0: <24 47 13 33 28 42 37 42 48 52 34 24 40 25 24 33>
1: <58 17 32 45 37 18 11 10 20 20 43 39  6 39 43 41>
2: <39 44 26 42 45 34 25 19 37 29 41 25 29 28 43 41>
3: <32  6 42 26 25 13 27 32  2 23 18 37 40 30 23 18>
4: <31  5 42 26 24 12 29 33  3 23 19 39 40 30 24 17>
5: <37 15 52 25 30 45 28 34 12 27 38 36  0  0  0  0>
6: <55 16 27 41 41 23 26 13 14 24 35 36 45 26 38 38>
7: <21 34 40 26 29 23 27 40 29 24 22 28 25 34 29 20>
8: <26 44 13 33 29 42 36 43 49 50 34 25 41 24 25 34>
9: <23 45 12 32 30 42 36 42 49 52 33 24 40 24 26 33>
10: <18 36 42 26 29 26 29 45 32 22 24  0  0  0  0  0>
11: <23 46 14 33 28 41 38 42 49 53 35 24 40 24 25 33>
12: <21 36 39 25 30 23 27 40 28 23 23 28 25 35 28 20>
13: <16 42 35 21 26 28 46 28 49 27 26 32 32 27 40 43>
14: <43 44 26 38 49 34 27 26 40 30 42 24 26 28 43 44>
15: <32  6 41 26 24 13 29 31  3 22 18 38  0  0  0  0>
16: <23 46 14 33 28 43 37 42 49 51 34 25 40 24 25 33>
17: <39 24 23 34 27 66 33 38 32 51 44  0  0  0  0  0>
18: <16 41 34 20 26 34 44 28 50 24 30 30 28 26 40 41>
19: <53 15 28 42 40 23 26 13 12 25 36 35 44 25 39 39>
20: <37 21 23 33 26 63 30 36 31  0  0  0  0  0  0  0>
21: <19 39 35 23 27 29 46 31 51 28 27 31 31 29 40 42>
22: <54 15 27 42 40 22 25 13 12  0  0  0  0  0  0  0>
23: <37  7 46 29 21  8 14 27 11 16 26 43  2 45 30 20>
24: <32  5 41 25 25 13 29 31  2 22 18 38 39 31 24 18>
25: <21 33 40 25 30 23 27 39 30 25 23 30 26 33 28 22>

<16 42 34 22 29 28 46 28 48 25 27 32 33 27 40 41> >> 13 21
<16 43 34 21 29 30 46 30 48 27 25 32  0  0  0  0> >> 10 5
<58 17 33 45 35 19 11  8 22 20  0  0  0  0  0  0> >> 22 20
<58 16 32 44 36 18 11  8 21 20 44 38  6 40 44 40> >> 1 19
<17 41 34 19 28 28 46 30 51 30 25  0  0  0  0  0> >> 10 17
<16 42 33 21 29 29 47 29 48 27  0  0  0  0  0  0> >> 10 20
<15 41 34 21 27 28 45 29 48 27 25 34 33 26 39 40> >> 13 21
<41 45 27 43 44 36 24 22 37 28 40 24 28 28 42 40> >> 2 14
<53 17 27 42 40 23 26 13  9 24  0  0  0  0  0  0> >> 22 15
<20 36 40 26 29 24 29 38 27 24 21  0  0  0  0  0> >> 10 5
<25 46 14 33 29 43 36 42 50  0  0  0  0  0  0  0> >> 20 10
<16 42 34 20 28 28 47 30 47 25 26  0  0  0  0  0> >> 10 17
<25 46 13 33 27 42 36 41 49 51 34  0  0  0  0  0> >> 17 10
<45 41 26 42 47 35 22 27 38 23 38 25 25  0  0  0> >> 10 5
<41 44 25 42 44 33 25 21 37 28 40 25 29 29 44 40> >> 2 14
<58 16 33 45 35 19 10  9 20 20 43 38  7 38 44 41> >> 1 19
<22 37 39 26 29 26 28 40 28 23 22 28  0  0  0  0> >> 10 5
<48 14 36 46 43 24 14  8 19 29 44 39  9 38 44 43> >> 1 19
